Read these off the array that follows. Rows and columns are numbered from 1.
1) Read off the entry in the bottom-right corner.
2) Read off the entry at row 3, column 1.
3) Read off the entry directly above the largest entry.
4) Read off the entry at row 3, column 2.
5) Read off the entry directly above 64.
6) Read off the entry just left of the largest entry.
7) Read off the top-left entry.
8) Read off the entry in row 1 and column 2.
[[38 53 50 68 45 59 62 45 43 50 47]
 [84 70 40 27 40 83 33 56 40 53 61]
 [68 46 52 30 44 57 27 42 40 60 80]
 [39 38 55 45 64 41 59 95 21 52 18]
 [60 60 55 51 62 63 61 67 46 47 20]
 [47 59 44 73 35 57 51 20 70 52 79]]
1) 79
2) 68
3) 42
4) 46
5) 44
6) 59
7) 38
8) 53

a =
[[ 32 -10  -6 -29 -22  64 -49]
 [ 33 -10  -5 -31 -21  65 -49]
 [ 32 -10  -5 -30 -21  64 -49]
 [ 32 -10  -5 -31 -21  64 -47]
 [ 33  -9  -6 -31 -21  64 -49]
 [ 52  -9 -38 -31 -11  65 -48]
 [ 33  -9  -5 -31 -20  63 -49]
 [ 33  -9  -4 -30 -22  63 -50]
 [ 32  -9  -5 -30 -22  63 -49]
 [ 33  -9  -5 -30 -20  63 -49]
 [ 35  21 -19 -22 -19  88 -65]
 [ 33 -10  -6 -30 -21  63 -48]]
What is the 4th-last entry, reading row by row?
Answer: -30
What is the entry in the top-right corner?
Answer: -49
What is the entry just left of the smallest entry?
Answer: 88
The bottom-left entry -> 33
What is the bottom-right entry?
Answer: -48
What is the last entry of the largest entry's row?
Answer: -65
What is the top-left entry?
Answer: 32
What is the first entry in the row that holds the largest entry?
Answer: 35
The entry directly above the largest entry is 63
What is the largest entry in the last row?
Answer: 63
The third entry, reading row by row -> -6
What is the 2nd entry on the main diagonal?
Answer: -10
What is the entry just left of the largest entry?
Answer: -19
The 5th-last entry, reading row by row: -6
What is the 4th entry in reading order?
Answer: -29
What is the third-last entry, reading row by row?
Answer: -21
What is the entry directly below -50?
Answer: -49
What is the 3rd entry on the main diagonal?
Answer: -5
What is the largest entry in the first column?
Answer: 52
The 2nd smallest entry: -50

[[  5  -3  -2   1  -3]
 [ -5   3   1   0  -4]
 [ 99  -7  -6  -8 -45]]
Indices start at 1.
Read off the entry at row 3, column 1.
Answer: 99
The top-left entry: 5
Read off the entry directly below the centre entry.
Answer: -6
Read off the smallest entry.
Answer: -45
Read off the entry in the top-right corner.
Answer: -3
The entry at row 1, column 3: -2
The entry just right of 3: 1
The entry in row 1 and column 2 is -3

 43   42   -7  -37   -2   22   33    1  -11   -2  -20  -32  -16  -30   30
 25   24   69  -15    8   29  -12  -34   53   -4    6  -13   46  -12    1
 11    7   22   22    0  -29   27  -85   12  -14   16   24    8   29   30
 47   47   26  -25    3   12   25  -28   16   -7    2  -21   11  -17   28
 27   26  -67    3   -2  -24   18   13  -62    0   16    4  -58    5   12
  9    7  -31  -36   -5    3   32   24  -32    4  -41  -31  -35  -30   28
 13   15    4  -29    4   37  -29   53    6   10   -7  -30    7  -34  -21
 -9  -10   17   45    3  -42   -6  -55   13  -10   47   44   14   49   -4
 18   22  -23   38    4  -28  -21  -27  -19   -6   54   36  -13   36  -22
  7   10   44   23    0  105  -25  -47   37   -7  -45   16   29    7  -27
The first entry, reading row by row: 43
The entry in the top-right corner: 30
The entry in the bottom-right corner? -27
The 5th entry, reading row by row is -2
The first entry in the row that holds the smallest entry is 11
The smallest entry in the first row? -37
The entry directly below the smallest entry is -28
The largest entry in the first column -> 47
The third entry in reading order? -7
The third entry on the diagonal from the top-right corner? 8
The entry just left of the largest entry? 0
The entry directly above -9: 13
The entry directly above the smallest entry? -34
The second smallest entry -> -67
The entry directly above 15? 7
The entry just right of the largest entry is -25
The first entry of the largest entry's row -> 7
The entry directly above -41? 16
The bottom entry of the column that holds the smallest entry? -47
The entry directly above the largest entry? -28
The entry directly above -24 -> 12
The second entry on the diagonal from the top-right corner -> -12
The bottom entry of the column that holds the largest entry: 105
The top entry of the column that holds the largest entry? 22
The entry just left of the smallest entry? 27
The 2nd largest entry? 69
The smallest entry in the first column: -9
The minimum is -85
The 2nd entry from the end, reading row by row -> 7
The 2nd entry on the main diagonal: 24

 12.961  -21.507  -14.155  -11.093   18.714    4.800    5.680   -4.728    9.403   -7.695  -13.247   -4.424    1.920   -5.294
 -6.485  -18.825   -2.877    5.807    9.327  -24.332  -14.202   -4.387    5.395   18.847  -17.179    6.919    9.961   -2.032
The bottom-right entry -> -2.032
Give the entry just left of -18.825.
-6.485
The third entry, reading row by row -> -14.155
The entry directly below -4.728 is -4.387
Give the third smallest entry.
-18.825
The entry just right of 9.403: -7.695
Give the 2nd entry on the diagonal from the top-right corner.
9.961
The 3rd largest entry is 12.961
Give the second smallest entry.
-21.507
Give the largest entry in the first row.
18.714
Give the entry just right of the smallest entry.
-14.202
The entry just left of the largest entry -> 5.395
The 1st entry on the diagonal from the top-right corner -> -5.294
The entry just left of 18.714 is -11.093
Give the entry directly below -13.247.
-17.179
The entry directly below 18.714 is 9.327
The entry just left of -14.202 -> -24.332
Give the entry just left of -4.728.
5.680
The bottom entry of the column that holds the largest entry: 18.847
